[ 30 -75  82  34 -56  45] → 34

[[ -13  -27  -13  -25  -29]
 [-102   21   43  -66    2]] → 2

[[ 54   5  13 -34  39  76]
 [ 38  -6   7  -6  19  46]
 [ 70   1  16 -32  45  93]] → 70

[   5   47  -15   11   -2 -100] → 5

[-42 -37 -20  41 -27  93] → -20

[[-13  13  13   9  20 -12  11]
 [ 44 -64  87  31   0   7 -44]
 [ 64 -14  -9 -66  75  -8  15]] → 64

[ 38 -80  13  22  89] → 22

[107  61  36  33  52  59  44] → 59
---
-0.67  -1.41   1.54  -1.41   0.26
-0.83  -0.98  -0.44  -1.43  -2.03
result: -0.67, -2.03

 -20.1   -86.9   -19.6  -134.0   -16.2   -21.1   -34.9
 -12.4   -70.4  -154.9  -143.0   -10.1    54.2     6.5
 -39.6   -15.1   147.7    39.5    -9.4   -61.0   -71.6
result: -20.1, -71.6

-145.37    54.72   -75.28   -26.26    50.85    -9.96   180.67 result: -145.37, 180.67

 0.104  -0.141   0.023   0.046   0.100   0.185 result: 0.104, 0.185

 0.073   0.046  -0.058  -0.042   0.025
 0.059   0.002  -0.150   0.044   0.072
 0.121   0.119   0.057   0.134   0.070
result: 0.073, 0.070

 1.5   0.5  -1.4  -0.9   0.0 result: 1.5, 0.0

 -6.0    0.1   -3.6   -6.8  -11.0   -7.0
  3.9   -3.4   -8.3   -7.3   -6.7   -2.4
  0.1   -2.5  -16.6    1.7  -11.7   17.7
result: -6.0, 17.7

 0.001  -0.131   0.072  -0.187
 0.162   0.098  -0.164  -0.031
result: 0.001, -0.031

-17.02   15.32   -2.28   15.98    4.39 result: -17.02, 4.39

 0.116   1.030  -1.047   1.454   0.571   0.492
-1.218  -0.462  -1.259   0.088  -2.137   0.762
result: 0.116, 0.762
---
[[934, 713, 498, 612, 637, 725], [807, 279, 642, 395, 121, 695], [595, 523, 747, 538, 540, 706]]: 934, 706
[[3, 3, 8, 2, 8, 5], [7, 5, 4, 6, 4, 3], [8, 4, 3, 7, 4, 2]]: 3, 2
[[14, 45, 29, 77, 91, 75, 26], [85, 83, 86, 23, 59, 26, 60], [97, 34, 67, 91, 46, 81, 90]]: 14, 90
[236, 187, 102, 161, 63, 192]: 236, 192
[765, 282, 9, 429, 222, 290, 510]: 765, 510
[1, 150, 88, 223]: 1, 223
[9729, 5989, 6443, 1074]: 9729, 1074
[[609, 953, 968, -897, 450, -868, 247], [-228, 151, -41, 138, 337, 167, -74], [340, 65, 160, 260, -32, 243, 347]]: 609, 347
[-98, 679, -853, -481, -426, -696, -981]: -98, -981
[610, -527, -442, 449, 272, 9, -803]: 610, -803
---
array([[ 41,  64,  38, 154, 146, 133,  98],
       [ 66, 127,  40, 132,  41,  91,  17],
       [ 71,  74,  11, 112, 200, 118, 109]]) yields 98

array([8375, 4979, 7525, 1996, 8969, 3934, 7487]) yields 7487

array([90, 70, 88,  1, 68, 24, 45]) yields 45

array([209, 169,  66,  17, 167,  99]) yields 99

array([[7706, 6213, 5473, 7011, 4095],
       [8730, 7203, 4679, 7120, 4813],
       [4983, 4002, 6071, 5521, 2234]]) yields 4095

array([[491, 509, 480, 532, 556, 544],
       [777, 711, 869, 699, 590, 565],
       [332, 374, 227, 472, 515, 522]]) yields 544
---
 88   11  -27   54    3
-23    4  -34    2  -11
 94   35   12  -66   32
result: 3

-56   10   86    2   28   -4  -37
-22  -16  -50  -15   46    4   17
  6   23   62   24  -59   25  -28
result: -37

 1  -3  26  56  23  -1   0
 1   0  -3   4  69  78   3
 0  -3   8  45  53   2  -2
result: 0

 -22    29  -101     1    -7
 -17    35   -44     8   -26
 -14   -19    14   -13    20
result: -7

 21   50   94   58
 51  -34  105   19
 52  -35  104   17
result: 58

 -32    10    12   -79  -106
  22   -22    75   -26   -43
 -35     8    -3   -75  -101
result: -106

 -75   -20    32  -107   -21   -23
 -27    -2    19   -29   -18   -15
  16    22     3    70    -7    -9
result: -23

-12   17  -22   12    4
-30  -25  -49  -81   34
 34   62   17  -15   53
result: 4

 26  -46    0  -88
-11  -58   37  -46
-90   76  -32   25
result: -88

-26   -7  -36   -8
-63  -14  -75   22
  7   45   14   10
result: -8
---
-37,25,44,-76 value -37, -76

20,27,-84,27,-92
10,26,-75,9,-57
value 20, -57

-53,-61,-7,83,-21,-90
36,30,12,-54,8,50
value -53, 50

-21,49,56,-78,-25
0,-31,-33,-22,-5
-23,-22,0,20,-16
value -21, -16

88,23,-9,16 value 88, 16

57,-59,-3,-35,3,19,-15
84,-44,-43,-31,-8,22,50
11,18,30,11,3,-37,-28
value 57, -28
---
70,39,51,48,53,46,21
65,35,51,66,56,48,29
48,29,58,78,66,45,38
-> 38

9,-3,-35,27
9,-43,48,-32
7,-37,38,-25
-> -25

60,83,66,72,85
50,11,67,67,52
77,77,56,33,66
-> 66

1096,3003,1671,1149,5811,7625
2202,3411,1664,7738,7775,7519
2140,3311,6511,8203,7775,7206
-> 7206

-77,-695,-145,870,-593,-93,-888
-488,356,-963,77,-645,362,10
627,-106,-543,-384,-61,0,799
-> 799

2,-9,18,-6,49,5
23,-28,0,-20,-3,8
9,17,-8,13,-38,4
-> 4
---
[[-35, -72, -52, 64, -61, -80, -22],
 [40, 22, 42, 14, -19, -66, -7],
 [27, -15, -56, -68, 72, -50, 7]] ==> -66

[[-18, 66, -65, -6, -3, -37, -17],
 [24, -76, 69, 4, 8, 36, 13]] ==> 36

[[-39, -49, 79, -85, -54],
 [-23, -28, 40, -47, -31]] ==> -47

[[-24, 6, -24, 21],
 [-42, -36, -66, -98]] ==> -66

[[13, -32, 31, 35, 25, -92, 46],
 [-17, -29, 7, 23, 34, -20, 57],
 [74, 20, -49, -9, -50, -3, 3]] ==> -20

[[-4, 10, 18, -5, -2],
 [-31, -14, -22, 96, 45],
 [-11, -18, -20, 17, 15]] ==> 96

[[-39, 47, -1, 19, 21],
 [9, -5, 48, 19, -24],
 [17, -5, 15, -51, -85]] ==> 19
---
[[   0  -23  -30   -5  -43    9  -15]
 [ -39  -69  -42  -25  -82   14 -102]
 [ -42  -74  -39  -29  -87   17 -105]] Answer: -25, 17

[-67 -24  99 -80 -30  57 -36] Answer: -80, 99

[-52 -90 -98 -54   0] Answer: -98, 0

[[ -17 -106   14   45   60]
 [  10   17  -14    3  -22]
 [  14  -96   13   29  -33]] Answer: -14, 60

[ 60 -49 -56 -80 -75  -5 -23] Answer: -80, 60

[ 77  36 -63 -23  40] Answer: -63, 77

[-104   -8  -50   -2   -1] Answer: -50, -1

[  4  34 -92  18  92  57 101] Answer: 18, 101

[[-55 -35  12 -38   5 -16  91]
 [-35   1 -22   9   4 -28  85]
 [  7  -8  -5 -33  24 -23  75]] Answer: 9, 91
